Each named turn below is shown by a few rows before and after it. Which turns, in which order, take the first row of each later pair to the second? The first pair is answered.
Q_459:
[ 0.27 -0.69  2.47 -0.23 -0.30 -0.92  0.79  0.87 -0.46  1.46  0.16  2.14
  1.80 -1.14 -1.65  1.49 -0.74  1.59 -2.93 -2.22  0.51 -0.16  0.98  3.75] => [-0.01 -0.15  2.36 -2.20 -0.47  0.72  0.11 -0.24  2.01  0.43 -1.40  1.57
  2.30 -1.80 -1.75  0.66 -0.02 -0.80 -2.54 -1.10 -0.62  0.35  2.12  2.53]
[ 0.37  0.06 -0.58 -0.01 -0.56  0.11 -0.93 -1.25 -1.14 -0.27 -0.25 -2.13
  0.50 -0.14 -0.91 -0.39 -0.33  1.57 -0.52  1.70  0.04  0.41  0.29  1.48] => [ 0.62 -0.11 -0.65 -0.23 -0.57  0.11 -0.93 -1.41 -0.72 -0.45 -0.46 -2.04
  0.33 -0.41 -1.14 -0.62 -0.18  1.49 -0.68  1.80  0.01  0.89  0.40  1.61]
[-1.26  0.64 -0.51 -0.05  1.08 -0.05 -0.03  0.06  1.69  0.85 -1.41  1.05
 -1.42  1.50 -0.94 -1.46 -1.13  0.52  0.62  0.50 -1.20  0.19 -0.47 -1.06] => [-1.30  0.60 -0.58  0.24  1.08 -0.49  0.07  0.50  0.73  0.99 -1.01  0.77
 -1.46  1.43 -0.86 -1.46 -1.18  0.78  0.38  0.49 -0.89 -0.35 -0.94 -0.90]
[-1.66  0.55  0.36 -0.08 -0.26  1.87 -1.04 -1.04  1.99 -0.07 -0.11  0.18
 -0.10  0.30 -0.06 -2.01 -0.59  0.11 -0.09 -1.05 -1.35  1.36  0.64  0.35] => [-1.27  0.60 -0.85 -0.10  0.21  1.78 -1.06 -1.09  1.77 -0.35  0.01 -0.14
 -0.76  0.97  0.20 -2.80 -0.13 -0.24  0.68  0.22 -1.59  1.07  0.14 -0.75]
Q_151:
[ 0.75  1.85  0.40  0.26 -0.47 -1.19  0.03  1.92 -1.59  2.04  0.28 -0.71
 -0.47  0.75 -3.35  0.19  1.36 -0.48 -1.74 -0.20 -0.04 -0.48  0.65  1.82] => [ 1.32  1.97  0.19 -0.42 -0.68 -0.99 -0.07  1.48 -1.27  1.45  0.08 -1.11
 -0.33 -0.22 -2.90  0.12  2.32 -1.64 -1.77  0.60  0.07 -0.17  0.94  1.35]
[-0.27 -0.11 -0.32  0.78  2.28 -0.53  2.53  1.08 -0.70  0.55  2.37  1.37
 -0.87  2.69  0.99  0.25 -0.49  0.88  2.07 -0.39  0.76 -2.18 -2.73 -1.37] => [ 1.07 -0.32 -1.03 -1.00  1.60 -0.50  1.85  0.27 -0.20 -0.88  2.11 -0.32
 -0.84  1.38  1.28 -0.37  1.33 -1.89  2.42  1.82  1.29 -2.41 -1.80 -2.94]
[-0.60 -2.57 -0.45  0.96  0.80  1.13 -1.96 -1.60 -1.43  1.41 -1.94  0.08
 -1.40  0.38  0.21  1.43 -0.99 -0.05  2.07 -0.29 -1.55  1.69  1.62  0.76] => [-0.82 -2.56 -0.95  0.52  0.53  1.26 -1.97 -1.36 -1.01  1.13 -2.11 -0.25
 -1.76  0.51  0.14  1.22 -0.85 -0.71  2.41  0.20 -1.55  1.73  2.08  0.47]
[-1.08  0.13  0.81 -0.21  1.94  1.28  2.46  0.26  1.89 -0.34  1.88  4.76
  3.25 -1.51  1.85  3.98  1.64  0.04  1.17 -2.49  1.22 -1.05  0.07 -0.61] => [-1.14  0.42 -0.88  1.90  2.22 -1.10  0.74  3.11 -0.09  0.68  1.63  5.79
 -0.25  1.64  0.62  3.06  0.14  1.12  1.71 -1.49  0.70 -2.00 -1.78 -1.70]
Q_543:
[ 0.73 -0.27  0.94 -0.77  1.49  0.68  3.37  1.27  1.65  0.30  0.47  2.28
  0.20 -1.00  2.42  1.52  2.40 -3.06  2.74 -0.20  1.86 -0.41 -2.73 -2.55] => [ 0.66 -0.02  1.70 -1.61  0.95  1.35  2.67  1.20  2.25  0.03  0.04  2.16
  1.68 -2.10  2.18  2.12  2.44 -3.26  1.95 -0.25  2.04  0.14 -1.54 -1.96]
[ 0.31 -0.18  0.24 -0.17  0.97 -0.12  1.76  0.65  0.77 -0.47  0.40  2.43
 -0.51  0.89  3.25 -1.35  0.56 -0.60  2.57 -0.16 -1.14  0.34 -1.91 -1.57] => [ 0.74 -0.12  1.94 -1.74 -0.42  1.01  1.41  0.19  2.52 -1.25 -0.42  1.10
  2.48 -1.26  2.78 -0.28  0.30 -2.00  1.08 -0.07 -1.14  0.90  0.82 -0.38]
[ 0.63 -0.55 -0.44  1.47 -0.28 -0.56 -0.18  0.29 -1.92  1.08  0.14 -0.63
  1.29  1.19 -0.09  1.84 -0.66  2.79 -0.53 -0.26  0.85 -0.63  0.12  1.50] => [ 0.43 -0.43  0.01  1.54 -0.18  0.08  0.16 -0.80 -1.34  1.21  0.47 -0.64
  1.36  0.82 -0.08  1.91 -0.49  3.32 -0.25 -0.95 -0.17 -0.24 -0.40  1.65]
[-0.17  1.03 -0.03 -0.44  0.56  2.32  0.15 -1.16  1.47  0.90 -1.56  1.84
 -0.49  0.31 -0.53 -1.22 -0.50 -0.11  0.21 -1.20 -0.51  1.14  0.38 -0.26] => [ 0.62  0.72  0.60 -0.85 -0.46  0.50 -1.00  1.15  0.88  0.59 -1.97  1.04
  0.36 -0.26 -1.67  0.19 -0.75 -1.46 -1.17  0.98  0.69  0.13  1.48 -0.53]
Q_121:
[ 0.31  1.17  0.94 -1.03 -1.06 -0.57 -1.05  0.82 -1.38 -0.58 -1.63 -1.27
  0.43 -0.35 -1.45 -0.44 -0.48 -1.09 -0.87  1.84  0.37 -0.20  2.42  1.20] => [ 0.11  1.20  0.86 -1.24 -1.06 -0.10 -0.96  0.25 -1.07 -1.01 -1.37 -1.30
  0.76 -0.80 -0.60 -0.81  0.11 -1.86 -0.40  1.45 -0.23 -0.24  2.16  0.72]
[ 2.22 -1.90  0.96 -1.21 -2.27  1.12 -2.78 -0.64 -0.75 -1.32 -1.26 -4.37
  0.56 -0.83 -1.24 -2.56 -0.18 -0.75 -2.59  3.40  0.11  0.63  2.27  1.10] => [ 2.65 -1.99  0.76 -2.31 -1.80  1.85 -1.79 -1.54 -0.02 -1.89 -1.25 -4.18
  0.22 -1.17 -0.07 -2.79  1.10 -1.41 -1.62  3.37 -0.06  1.05  2.44  0.04]
[ 1.35 -0.64 -0.53 -2.28 -1.95  1.14 -1.05 -4.04 -0.97 -1.39  0.39 -5.25
  0.05 -2.22  0.06 -1.81  3.43 -1.09 -0.47  2.62 -0.08  1.25  1.31  1.82] => [ 1.18 -0.92 -1.66 -2.17 -1.17  1.04 -0.14 -4.22 -1.08 -1.24  0.74 -4.67
 -1.51 -1.43  0.91 -3.21  4.26 -1.34  0.83  2.24 -0.07  1.19  0.26  0.71]
[ 0.84 -1.08 -0.09 -0.14  0.29 -0.18  1.17  2.22 -0.16  0.71  0.57  1.64
  0.35 -0.62 -0.04  1.29 -0.70  0.43  0.97 -0.93  0.89  0.07 -0.73  0.28] => [ 0.53 -0.88  0.06 -0.36  0.15  0.11  0.81  2.02 -0.29  0.82  0.90  1.31
  0.79 -0.64  0.03  1.48 -1.08  0.37  0.53 -1.10  1.22  0.38 -0.32  0.67]
Pairs:
Between the rows of a pair lie 2 to 3 turns.
[ 2.05 -0.20 -1.29 -1.79  1.58 -0.58 -2.56 -1.32  0.56 -2.63 -1.94 -2.13
 -1.97 -0.07  0.85 -1.98  1.95 -0.09  0.97 -0.44 -0.91  2.03  0.48 -1.62] => [ 2.00 -0.04 -0.62 -2.29  1.07  0.31 -2.39 -1.62  1.37 -2.46 -2.28 -2.59
 -0.71 -0.76  0.71 -1.38  1.94  0.11  0.32 -1.21 -1.18  2.64  1.39 -0.82] => Q_121 Q_543
[ 0.34  0.77  0.55 -1.66 -1.82  1.06 -1.42 -0.04  1.44 -1.43 -0.85 -1.49
  0.34 -1.05 -0.66 -0.65  0.26 -2.18 -1.21  1.36 -0.31  0.27  2.53 -0.02] => [ 0.32  0.14 -0.94  1.93 -0.82 -1.88  0.01  2.27 -2.39  0.12  1.29  0.14
 -2.59  1.66 -0.62 -0.73 -0.08  0.70 -0.65  0.67  0.70 -0.98 -1.29 -0.64] => Q_543 Q_459
[ 0.12 -0.35  1.40 -0.12  0.26  1.51  1.87 -2.07  0.98 -0.08  0.58  0.33
  1.54 -1.20  1.09  0.70  0.28  0.97  0.44 -2.56  0.44  0.16  0.58  1.39] => [ 1.15 -0.23  0.45 -1.92 -0.01  1.21  0.59 -2.22  1.00 -1.23  0.08 -1.12
  0.42 -2.02  1.15  0.11  2.18 -1.83  0.82 -0.02  0.55  0.11  1.17 -0.04] => Q_151 Q_151 Q_151
[-1.25  0.44  0.17  0.85  0.48  0.74  0.99 -1.62 -0.13  0.87  0.51  0.69
 -0.23  0.75  0.65 -0.47 -0.07  2.65  0.06 -2.34 -1.03  0.45 -1.06  1.57] => [-0.35  0.91 -1.07 -1.24 -0.30  1.07 -0.90 -2.26  1.11 -0.54 -0.59 -1.32
 -0.96  0.32  0.12 -2.03  1.04 -0.82  0.53  0.17 -1.90  0.76  0.49  0.27] => Q_151 Q_543 Q_459
[ 0.20  0.47 -0.45  1.55 -0.86  0.05  0.48  1.73 -1.18  1.66  2.07  1.07
  1.62 -0.24 -0.72  1.66 -1.67  1.92 -0.83 -0.53  0.55 -0.52 -0.47  1.24] => [ 0.02  0.85 -3.23  0.39  0.07  1.86  0.27 -0.73  0.76  0.69  1.26 -0.19
 -1.52  0.96  0.69 -2.18  0.63  0.42  1.52  0.62 -1.35  0.67 -1.31 -0.95] => Q_151 Q_543 Q_151
[ 0.39  0.64 -1.52 -0.86  0.48 -2.23 -0.83  2.67 -0.31 -0.02 -0.64  0.98
 -1.99  0.90 -0.33 -0.82  0.16 -2.96  1.69  3.05 -0.51 -0.62 -0.32 -3.23] => [ 0.61  0.76 -0.10 -2.88  0.62  0.41 -0.23  0.21  2.46 -1.19 -1.63  0.57
 -0.04 -1.63  0.32 -0.81  1.18 -3.72  1.88  2.04 -0.79  0.36  1.16 -2.61] => Q_543 Q_543 Q_121
[-1.78 -0.11  0.52  3.03  0.55 -0.48 -0.67 -1.34 -1.42 -0.90  2.19 -1.18
 -2.85  2.13  1.50 -0.59  0.05  2.90 -0.04  1.19 -0.63  0.38 -3.19  2.31] => [-0.50 -0.33  1.85 -0.28 -0.50  1.63 -0.17 -3.74  0.18 -2.13  1.88 -2.28
 -0.21 -1.27  2.67 -0.55  2.47  0.12 -0.11  1.89  0.10  0.94 -0.55  2.18] => Q_151 Q_151
[ 0.78  1.53 -0.51  1.34  1.88 -1.22  0.89  1.76  0.00  2.99  0.91  0.81
 -0.88  2.19  1.17  1.32 -0.58 -0.16  0.78 -1.99  0.59 -0.16 -3.18  0.47] => [ 0.10  2.07 -0.55  1.54  1.31 -0.71 -0.32  1.89  0.92  3.09 -0.16  1.02
 -0.99  2.93 -0.09  1.17 -1.84  0.12  0.35 -1.75 -1.08  0.54 -2.32  1.24] => Q_543 Q_151
[-0.77 -1.47  0.11  0.96 -0.20 -0.82 -0.22  3.29 -0.35  2.11  0.47  1.24
 -0.65  1.65 -1.54  0.88 -1.26  2.60 -0.41  0.68  0.26  0.43 -0.17 -0.01] => [-1.52 -0.90  0.84 -0.53 -0.53  0.91 -0.52  2.27  2.70  1.01 -1.11  1.22
  0.66  0.71 -1.62  0.95 -1.85  0.76 -0.80 -0.19 -0.39  1.51  1.73  0.39] => Q_459 Q_459
[-1.32  1.84 -1.65  1.46 -0.17 -2.51 -2.27  3.11 -1.40  0.63  0.07  0.02
 -1.83  1.46 -3.11 -0.78 -1.66 -0.75 -0.60  2.22 -0.70 -0.82 -0.76 -1.59] => [-0.01  1.42 -2.25 -1.87  0.13 -1.04 -0.38  0.27 -0.13 -0.98  0.50 -1.27
 -1.76 -0.98 -0.36 -1.66  1.83 -4.02  1.27  3.20 -0.09 -0.80 -0.10 -3.92] => Q_151 Q_121 Q_121
[ 0.65  0.34  1.79 -1.89 -0.99 -1.05 -0.14  2.01  0.71 -0.88 -0.05 -0.43
  2.58 -3.37 -0.09  2.88 -0.70 -2.05 -1.84  1.53  1.87 -1.36  2.99 -0.11] => [-1.01  0.54 -0.28  1.75  0.69 -2.81 -0.95  4.51 -0.95  1.20  0.46  2.05
 -1.31  1.55 -1.18  1.78 -3.11  1.29 -0.42  0.16  0.56 -1.63 -0.54 -0.86] => Q_121 Q_151 Q_151
[-0.17 -1.50  1.51  0.63 -1.66  2.50 -0.92 -5.84  0.22  0.09 -1.33 -2.79
  1.81 -0.91 -0.43 -1.83  0.01  3.21 -1.38 -0.64 -0.31  1.94  0.95  2.83] => [-0.16 -1.30 -0.12  1.60 -3.05 -0.48 -4.15 -1.00 -1.51  0.77 -2.27 -3.09
 -0.31  1.31 -3.45 -1.36 -1.68  2.29 -2.99  2.14 -0.14  1.11  0.95  2.03] => Q_151 Q_543 Q_151
[-0.48  0.59  0.71  0.91  1.28  0.43  1.84  1.51 -0.01  1.76  0.18  3.34
 -1.80  0.50  0.82  0.57  0.60  1.49  0.29 -1.90  0.31 -0.85 -1.30 -1.88] => [-0.47  1.06  0.84  0.78  0.38 -0.99  0.01  3.27  0.26  1.61 -0.53  3.04
 -1.29  0.58 -0.95  1.32 -0.74  1.15 -1.22 -0.84  0.17 -0.55  0.16 -1.48] => Q_459 Q_543 Q_151
[ 0.90 -0.92 -0.14  2.77  0.27 -1.80  3.38  0.59 -2.22  1.38  1.71 -0.58
 -1.38  1.40  0.21  1.32  0.89  2.79  1.11 -0.09  0.86 -1.15 -2.44  0.77] => [ 2.18 -0.79  0.62 -0.11 -1.64 -2.62  1.01  2.75 -1.02 -0.44  0.19 -2.29
  0.87 -0.70 -0.85  2.99  0.88 -1.73 -0.95  3.13  1.23 -1.37  1.33  0.80] => Q_543 Q_459 Q_543
[-0.02 -1.81 -0.02  1.19  0.98 -1.37  1.78 -0.12 -0.43  0.26  1.87 -0.73
 -0.57  1.10  0.12 -0.81  0.01  2.31  0.57  0.49  1.03 -0.53 -2.33 -0.74] => [-0.98 -1.77  0.97  1.58  0.04 -0.32  0.42 -0.19  0.32  0.50  0.85 -0.68
  0.73  0.96 -1.56 -0.38 -1.59  3.52 -1.02 -0.05  0.17 -0.26 -0.67  1.17] => Q_543 Q_151 Q_121
